a =
[[ 1.17  0.71  0.43  0.86 -0.90  0.58  0.09 -0.82  0.83  0.36  0.32 -0.31
  -2.47 -0.96 -1.94]
 [-2.19  1.57 -1.20  3.30 -2.09 -1.02  0.57  0.68 -0.61 -0.36 -1.40  0.03
  -0.01  0.27 -2.31]
 [-0.30  1.25 -0.07 -1.46  1.05 -0.22 -0.37 -0.52 -0.15 -0.87  0.58  1.02
   4.74 -1.03  1.99]
 [-1.39 -0.12 -0.58  0.82 -0.62 -0.53 -0.41 -0.28 -0.07  0.53  1.43  0.74
  -1.80 -1.17  1.54]
 [ 2.22  0.53 -0.07 -0.32 -0.06 -0.39 -1.34  1.52  1.02  0.81  0.97  0.33
   1.24  0.72 -0.91]
 [-0.16  0.54 -0.12 -0.40  0.17 -0.38 -1.39  0.11  0.48  0.03  0.82 -0.82
  -0.10  0.76  1.23]
 [ 1.40 -0.21 -0.51  0.39  0.71  0.23 -0.25 -1.41 -0.81  0.13 -0.79 -1.13
  -2.68  0.91  2.79]
 [-0.94 -0.45 -0.38  0.23  0.34 -0.36 -1.41 -0.58  0.02  0.53 -0.55 -1.23
  -1.06  5.21 -2.97]
 [-0.73 -0.27 -0.41 -1.53 -1.12 -1.04 -1.86 -0.74 -0.28  0.14  0.32  0.49
  -1.20  1.22  6.41]]
a[0, 0] -> 1.17
a[4] -> [2.22, 0.53, -0.07, -0.32, -0.06, -0.39, -1.34, 1.52, 1.02, 0.81, 0.97, 0.33, 1.24, 0.72, -0.91]
a[:, 11] -> [-0.31, 0.03, 1.02, 0.74, 0.33, -0.82, -1.13, -1.23, 0.49]
a[6] -> [1.40, -0.21, -0.51, 0.39, 0.71, 0.23, -0.25, -1.41, -0.81, 0.13, -0.79, -1.13, -2.68, 0.91, 2.79]
a[:, 9] -> [0.36, -0.36, -0.87, 0.53, 0.81, 0.03, 0.13, 0.53, 0.14]
a[:, 12] -> [-2.47, -0.01, 4.74, -1.80, 1.24, -0.10, -2.68, -1.06, -1.20]
a[3, 11] -> 0.74
a[3, 4] -> -0.62
a[0, 4] -> -0.90
a[7, 2] -> -0.38
a[1, 11] -> 0.03
a[6, 14] -> 2.79
a[2, 1] -> 1.25
a[4, 11] -> 0.33
a[4, 10] -> 0.97
a[8, 4] -> -1.12
a[2] -> [-0.30, 1.25, -0.07, -1.46, 1.05, -0.22, -0.37, -0.52, -0.15, -0.87, 0.58, 1.02, 4.74, -1.03, 1.99]
a[8, 6] -> -1.86
a[:, 0] -> [1.17, -2.19, -0.30, -1.39, 2.22, -0.16, 1.40, -0.94, -0.73]
a[4, 13] -> 0.72
a[7, 11] -> -1.23
a[1, 12] -> -0.01
a[4, 4] -> -0.06
a[3, 1] -> -0.12
a[4, 1] -> 0.53
a[5, 9] -> 0.03
a[3, 10] -> 1.43
a[8, 9] -> 0.14
a[8, 2] -> -0.41
a[4, 0] -> 2.22
a[8, 1] -> -0.27

data =
[[ 0.0  0.6 -0.8  2.4 -0.8]
 [ 2.0  0.2  1.8 -0.3 -1.4]
 [ 1.2  0.6  2.1 -1.2  2.0]
 [-1.9  0.1 -1.8  1.0  1.8]
 [-0.5  0.5 -0.2  0.4  1.9]
 [ 0.9  0.8  1.0  0.6  1.0]
 [-1.0  0.4 -0.8  0.5  2.0]
 [ 0.9  0.6  0.5  1.4 -0.4]
 [ 2.2  0.3  2.2 -0.6 -1.0]
 [ 0.9  0.5  1.5 -0.7  1.5]]
data[0, 0] = 0.0
data[0, 1] = 0.6
data[3, 4] = 1.8
data[4, 0] = -0.5
data[2, 4] = 2.0
data[:, 0] = [0.0, 2.0, 1.2, -1.9, -0.5, 0.9, -1.0, 0.9, 2.2, 0.9]
data[3] = [-1.9, 0.1, -1.8, 1.0, 1.8]
data[:, 3] = [2.4, -0.3, -1.2, 1.0, 0.4, 0.6, 0.5, 1.4, -0.6, -0.7]
data[3, 0] = -1.9
data[:, 2] = [-0.8, 1.8, 2.1, -1.8, -0.2, 1.0, -0.8, 0.5, 2.2, 1.5]
data[1, 2] = 1.8
data[3, 1] = 0.1
data[7, 4] = -0.4
data[:, 4] = [-0.8, -1.4, 2.0, 1.8, 1.9, 1.0, 2.0, -0.4, -1.0, 1.5]
data[6, 2] = -0.8
data[1, 1] = 0.2
data[1, 0] = 2.0
data[9, 2] = 1.5
data[5, 1] = 0.8
data[2, 0] = 1.2
data[9] = [0.9, 0.5, 1.5, -0.7, 1.5]
data[0, 2] = -0.8
data[7, 2] = 0.5
data[:, 1] = [0.6, 0.2, 0.6, 0.1, 0.5, 0.8, 0.4, 0.6, 0.3, 0.5]
data[4, 2] = -0.2
data[1, 3] = -0.3

A =
[ 103.25   -7.82 -124.75   -8.53  119.23  -95.02    0.88  -53.67    1.34
 -168.56  111.19  142.22   66.78   47.58 -116.17]
A[0] -> 103.25
A[5] -> -95.02
A[14] -> -116.17
A[13] -> 47.58
A[4] -> 119.23
A[6] -> 0.88
A[9] -> -168.56
A[10] -> 111.19
A[3] -> -8.53

grid =
[[-5.14 -7.22  1.53 -8.81 -4.05 -7.75 -5.57 -0.65 -6.24 -6.31 -3.00  8.99
  -1.63  0.81  8.94  6.25]
 [ 4.23  4.49  3.42  4.74  4.15  4.59  4.34  3.72  4.40  4.40  3.97  2.46
   3.80  3.49  2.47  2.83]
 [ 2.37  3.93 -2.67  5.03  1.45  4.27  2.60 -1.09  3.15  3.20  0.75 -8.21
  -0.27 -2.10 -8.18 -6.21]
 [ 4.27  4.54  3.45  4.79  4.19  4.63  4.38  3.76  4.44  4.45  4.01  2.48
   3.83  3.52  2.49  2.86]
 [ 2.46  4.08 -2.78  5.24  1.52  4.44  2.71 -1.14  3.28  3.33  0.77 -8.54
  -0.28 -2.18 -8.52 -6.47]
 [ 2.26  3.76 -2.57  4.83  1.39  4.09  2.50 -1.05  3.02  3.07  0.71 -7.90
  -0.27 -2.03 -7.88 -5.98]
 [-5.13 -7.20  1.53 -8.76 -4.02 -7.71 -5.53 -0.62 -6.21 -6.28 -2.98  8.96
  -1.62  0.81  8.91  6.24]
 [-4.97 -6.98  1.48 -8.51 -3.90 -7.48 -5.37 -0.61 -6.03 -6.10 -2.89  8.69
  -1.58  0.78  8.64  6.05]
 [ 0.00  0.00  0.00  0.00  0.00  0.00  0.00  0.00  0.00  0.00  0.00  0.00
   0.00  0.00  0.00  0.00]
 [ 2.44  4.05 -2.75  5.20  1.51  4.41  2.69 -1.12  3.25  3.30  0.77 -8.46
  -0.28 -2.16 -8.44 -6.40]
 [ 4.23  4.49  3.42  4.74  4.15  4.59  4.34  3.72  4.40  4.40  3.97  2.45
   3.80  3.49  2.47  2.83]]
Rows and columns are counted from 0.
row 0 col 0: -5.14
row 9 col 4: 1.51
row 1 col 10: 3.97
row 3 col 9: 4.45
row 10 col 5: 4.59
row 7 col 8: -6.03
row 2 col 6: 2.60
row 5 col 0: 2.26
row 3 col 6: 4.38
row 2 col 12: -0.27
row 7 col 13: 0.78
row 5 col 7: -1.05
row 10 col 13: 3.49
row 1 col 4: 4.15
row 5 col 4: 1.39
row 5 col 10: 0.71
row 5 col 12: -0.27
row 2 col 10: 0.75
row 3 col 12: 3.83
row 6 col 4: -4.02
row 4 col 1: 4.08
row 0 col 3: -8.81
row 4 col 14: -8.52
row 2 col 15: -6.21
row 6 col 1: -7.20
row 5 col 15: -5.98
row 9 col 0: 2.44
row 4 col 8: 3.28
row 10 col 15: 2.83
row 2 col 7: -1.09
row 5 col 2: -2.57
row 10 col 14: 2.47
row 9 col 15: -6.40
row 0 col 5: -7.75
row 6 col 11: 8.96

M = 7.46	-9.13	0.28	1.24	-8.03	-3.76	6.75	4.02	1.46	-0.77	-0.64	3.91
M[0] = 7.46
M[3] = 1.24
M[2] = 0.28
M[6] = 6.75
M[1] = -9.13
M[10] = -0.64
